Each path is a new rotation, seen through one point. The rows after it are directions, each followed by how far the rotation turns it, in degrees each step (0 if it stays put).
Each turn is a multiple of 5 degrees from 10 to 175, or 0.
Each row of a path follows its step; steps can be skipped.
Path 1:
step 1: [  0  -4  -7  -5   8   1  -1  -5   8   4  -1  -5  -8  -1  -1  19   0  -1
  -6   0 -23   3 -30   2  -9  -4 -15   8  -4  -5   3 -24 -27   8   2 -27
  19  16 -12]
step 2: [  9 -15  -7   6  -7 -12   5  13   4   4  13 -14  -6  -8  -1 -14 -14  11
  -8   3  -8  13 -12   6  12 -18   4  25  -6   6  -9 -23 -24  16  10  -2
  -5  -6 -19]
step 3: [ 20   8   2   0  -5   9   2  -6  11  -4   2  -6  -3   1 -10  -9 -19  -8
  -1   8 -13   8 -17   0  -4 -15  -5  22 -29   9  17 -18   0  12 -25  -6
   5   8 -11]
step 4: [ 14  -5 -13   0   6  10  17 -18   9   3  11 -20  -3 -11   3  -8  -5  -4
   8  16 -14  11 -16   2   7 -27   9  -1  13 -11   3   1 -14   8 -12   1
  21  -4 -23]
step 5: [  1  -7  -1 -10   3   7   8   5  -6  10  -6  -1   5 -14  12 -21  -2   7
  -7  -7 -15  14 -14  12   2  -5  17  13 -11   9  13   5   2  -1 -19  -1
   5  12 -42]
step 6: [ 21   6 -18 -21   4  23   5  -3  15   6   0  -9   7  -1  -2  -6  -4   9
   7  12   3  26  -9  -3  21  -8  17   3  -6  22   6  18  -5  -2 -21   5
  -8  -4  -4]
step 13: [  4 -10   7  11  14   6   8 -12   5  -7  27  18 -12  -3  -3  16   3  16
 -11  -7  -2 -16 -16 -11  15  12  11   2 -13   3  -4  -3  21  -3   0  -5
  29  -5   5]
step 15: [  9  -9  -4  29   2  -9   7  -8   9 -17  16  10 -17 -10  -8  -7  10   9
   4 -10  19   1   7  24  18   9   9  16  -9  19  -3  -9  13   9  -6  -9
   0   3   5]
step 16: [  6   4 -13  11  11  17  17  -4  20  -8   7  -2 -16  -2 -20  15  19   3
   1   0  22 -13  -4   4   4   9 -11  -4  -2  -4  19  -7   0   3 -13 -20
  13  23  -2]
Speeds:
[  2   9  -2   0  -5  -2   5   5  -1   1   6   3   2  -4   0   0   2   1
   8   6 -10   6   2  -4  -5  -1  -1   1   1   2   4  -2  -7   1  -4  -3
  -4  -3  -8] => 20
[ 3  3 -1  2 -3 -5 -3  5  0 -6  3 12  8  4 -4  4  2  2  5 -9  4 -5 -4  2
  3 -2  2 -6  1 -2  3  4  1  4  2 -3  3 -5 -1] => 20
[-1  2  2  5  1  8  6 10 -7 -3  3  3  0 -3 -5  0 -4  4 -7 -3  2 -4  0  0
 -6  1  2  8 -8 -1  0  3  4 -4 -1  4 -1  1 -2] => 140
[ -3   2   1  -8 -11   3 -10  -1  -1   5   4  -4   0  -1   1   5   1   2
   2   2   0   2  -3   3  -2  -6   4   4   3   1   3   8   8  -1   0   7
   2   0  -2] => 20
Path 2:
step 0: [ 17 -23 -26  -9   8  -2 -13  -8  -6  -6   3 -20   6  -8  12  -1   7  11
 -14 -19   5  -3  -7 -15  13 -14   6  -1  -6  25  -8   6  -4  -1 -18   7
  -7   4  19]
step 1: [ -7 -12   5   6 -24   4   4 -26 -12  20  -6  19  -4  -4  11  21 -16 -14
   2  12  -7   9   6  12 -15  -6   1  10   2  12 -15 -27  -1  -8  -2  -5
  -9  -7  -8]
step 3: [  6  19 -14 -13  27  28   2 -20   9 -15   8 -25   4  -3  11   3   0  -4
 -13 -16 -11  -6  -6  -4   1   8  -5  -4   3  -9   7  11  -7  -2   6 -14
 -15  20   5]
step 5: [ -9   5  13   5  -6 -14  14  -3 -31  17  -6   1  -5  -2   6  15   0   2
  29  10   5  25  10 -15  13   8   4  -1  -1   5  25   2   4 -22  -5   0
   2  -6   1]
step 6: [ 15  -3  -2   0  12  10  -9  12  10 -12  15 -18  -3 -26 -15  10  22 -21
  12   7  -4  13 -14  14  -2   6  -8 -15   4 -17 -10  -1  -3  -1 -12  15
  -6  21   0]
step 8: [ -6 -26  18   0   2 -15   9  17 -20   1 -10  -9  15  -1  22 -10 -18   8
 -12  -8  -3  21 -18 -11  13 -12  15  -2  -7  15   5  -2  -4   4  11   5
  -4  -7   3]
step 10: [ -5 -15  -8  -8   3   2 -15  -3  15 -24   4  15 -17  -3 -21 -11   5  -2
 -21  15  15  12  13  -8 -24   8  -5 -16  11 -14  11   0   4  -8  -9 -12
  -4   5 -17]
step 11: [-23   0   1  -9  21  -3  -5 -18  -4  -5  -1 -12   6  16  31 -23 -10  -2
  15 -11  -3   3  -2   8   5   1   2 -16  -7  -7   4   7 -25 -13  15   0
  14  -8  11]
step 12: [  7   3 -12  12 -19   8   6  10 -12  -1   6   3  -2  -8  14   8   1  12
  -1   2   0   1  -4  -1  19 -15  23   8 -25  -6 -10  13 -10   9  -6  33
 -21  11 -12]
Speeds:
[  5   3  -1   2   0  -1   0   3   0   5   7  11  -5   4  -4   4   3  -3
  -2  -2   0   2   5   2  -1  -4   1  -2  -3   0 -10   6  -3   0  11   0
  -2  -2  -4] => 135
[  3   7   1   2   5  -6   9 -10   2   5  -1   2   2   4   4   0   4  -2
   5  -5  -5  -4   9   2   0   4  -1   2   3  -2   3  -5  -4  -2  -2  -4
  -3  -1   6] => 175
[10  7  3 -2 -4  2 13  4 -5 -3  0 -3  4 -3 -5 -1 -3  0  4  3  6 -1  0 -1
  1 -2 -2 -2  0 -2  3  4 -4  1  2  9  1  6  3] => 110
[-9  1  6  2 -4 -6  4  2  0  0 -2 -2  6  5  3 -7  2  0  2  1  1 10  3  2
 -6 -5 -4  1  2  3  1  8  6 -5  5 -2  4 -2  2] => 120
[-2  6  0 -6  7  4  0  0  3  4  3 -1  4 -3  0 -9  3  5 -6  5 -4  3  4  8
  6  3  5  3  4  3  1 -3 -3  0  4  7  3  0 -7] => 85
